Small tables with named rows and columns. After each table, cells are looked up by row and column.

san =
           rim   subo    zib  vibomok    tib  navimo   kozu   pake   zuvi    dol
vas      -0.14   0.15   0.02     0.05  -0.05   -0.14   0.06  -0.07   0.10  -0.12
rus       0.05  -0.08  -0.07    -0.15  -0.09   -0.46   0.10  -0.20  -0.11  -0.07
posoz    -0.01  -0.05   0.06     0.03  -0.04   -0.03   0.10  -0.09   0.11  -0.05
nedag     0.13  -0.34   0.10     0.02  -0.03    0.03   0.23  -0.10   0.13   0.11
kisudit  -0.05   0.01   0.07     0.08   0.05    0.03   0.09  -0.11   0.12  -0.05
vilagir  -0.16  -0.01   0.23     0.40   0.51    0.01   0.18  -0.13   0.43  -0.26
meku      0.14  -0.15   0.09     0.00  -0.05    0.13   0.09   0.33   0.14  -0.30
tul       0.15  -0.42   0.11     0.02  -0.03    0.05   0.26  -0.10   0.14   0.15
vir       0.01   0.07  -0.28    -0.29  -0.43    0.17  -0.44  -0.10  -0.55   0.44
kel      -0.06   0.01   0.08     0.10   0.10    0.02   0.10  -0.11   0.13  -0.07

navimo of vilagir is 0.01
zuvi of vas is 0.10
vibomok of kisudit is 0.08
pake of kisudit is -0.11
rim of posoz is -0.01
zib of kisudit is 0.07
vibomok of kel is 0.10
tib of kel is 0.10
dol of vir is 0.44
pake of vilagir is -0.13
dol of meku is -0.30
zib of posoz is 0.06

nezoza:
,fem,gefosi,gonup,sigeta,banug,lesu,fedozot,zabire
kavam,137,240,146,144,132,121,187,102
sili,157,117,93,103,137,68,179,202
dupemeg,149,240,155,165,128,133,138,150
kodu,129,122,140,63,104,88,173,168
fofav,131,188,148,208,71,175,98,131
tebep,196,154,114,183,113,119,205,173
ged,30,35,129,31,158,143,223,192
masog,141,148,121,218,108,208,114,93

kavam, fem: 137
sili, fedozot: 179
ged, zabire: 192
masog, gefosi: 148
kodu, gonup: 140
kavam, fedozot: 187
kodu, gefosi: 122
kavam, zabire: 102
dupemeg, fedozot: 138
ged, gefosi: 35
kodu, fem: 129
kavam, lesu: 121
masog, sigeta: 218

ditulem:
,vemule,kipan,luf,ziga,dad,falu,misiku,sulu,tuzof,les
pid,144,246,130,158,130,163,38,203,109,190
gofutop,141,231,135,154,134,160,53,197,111,181
mibo,143,244,131,158,131,163,41,203,110,188

What is the tuzof of mibo in ditulem? 110
What is the dad of gofutop in ditulem? 134
What is the falu of pid in ditulem? 163
What is the les of gofutop in ditulem? 181
What is the misiku of mibo in ditulem? 41
What is the falu of mibo in ditulem? 163
What is the ziga of gofutop in ditulem? 154
What is the sulu of pid in ditulem? 203

fikubes
        sas  todini  setut  fal  tev  veb  kalem
gafez    43      43     34   37   35   35     54
dat      25      20     18   28   36   51     66
mal      47      49     57   57   59   72     53
mulub    53      59     62   70   67   65     78
vesid     4       8     13   28   34   47     60
lutavo   69      69     66   61   56   50     53
vup      29      17     12   12   21   30     41
sepi     51      51     49   49   51   52     61

gafez, fal: 37
mulub, kalem: 78
vesid, setut: 13
dat, fal: 28
sepi, kalem: 61
gafez, todini: 43
dat, kalem: 66
vesid, fal: 28
mal, setut: 57
mal, fal: 57
sepi, todini: 51
sepi, setut: 49
dat, setut: 18
vup, fal: 12
gafez, setut: 34
dat, sas: 25
mal, tev: 59
vesid, todini: 8
vup, todini: 17
mal, veb: 72

dova.tsv
	zegin	niv	bop
silagi	-0.5	-3.4	-2.4
zusa	-1.1	0.1	-2.9
riteni	-1.2	0.4	2.9
deganot	-2.0	0.4	-7.6
vepaf	-2.3	-0.7	-3.6
ris	-1.3	-0.6	7.0
tugosa	0.3	-3.1	2.2
mubad	-0.1	0.5	3.1
ruv	-1.4	-2.2	-1.9
kivog	-1.8	-1.9	-3.4
tipomu	-0.4	-1.4	3.6

zegin of deganot: -2.0
zegin of vepaf: -2.3
zegin of ris: -1.3
bop of tipomu: 3.6
bop of silagi: -2.4
niv of riteni: 0.4
niv of ruv: -2.2
niv of deganot: 0.4
zegin of silagi: -0.5
bop of vepaf: -3.6
niv of vepaf: -0.7

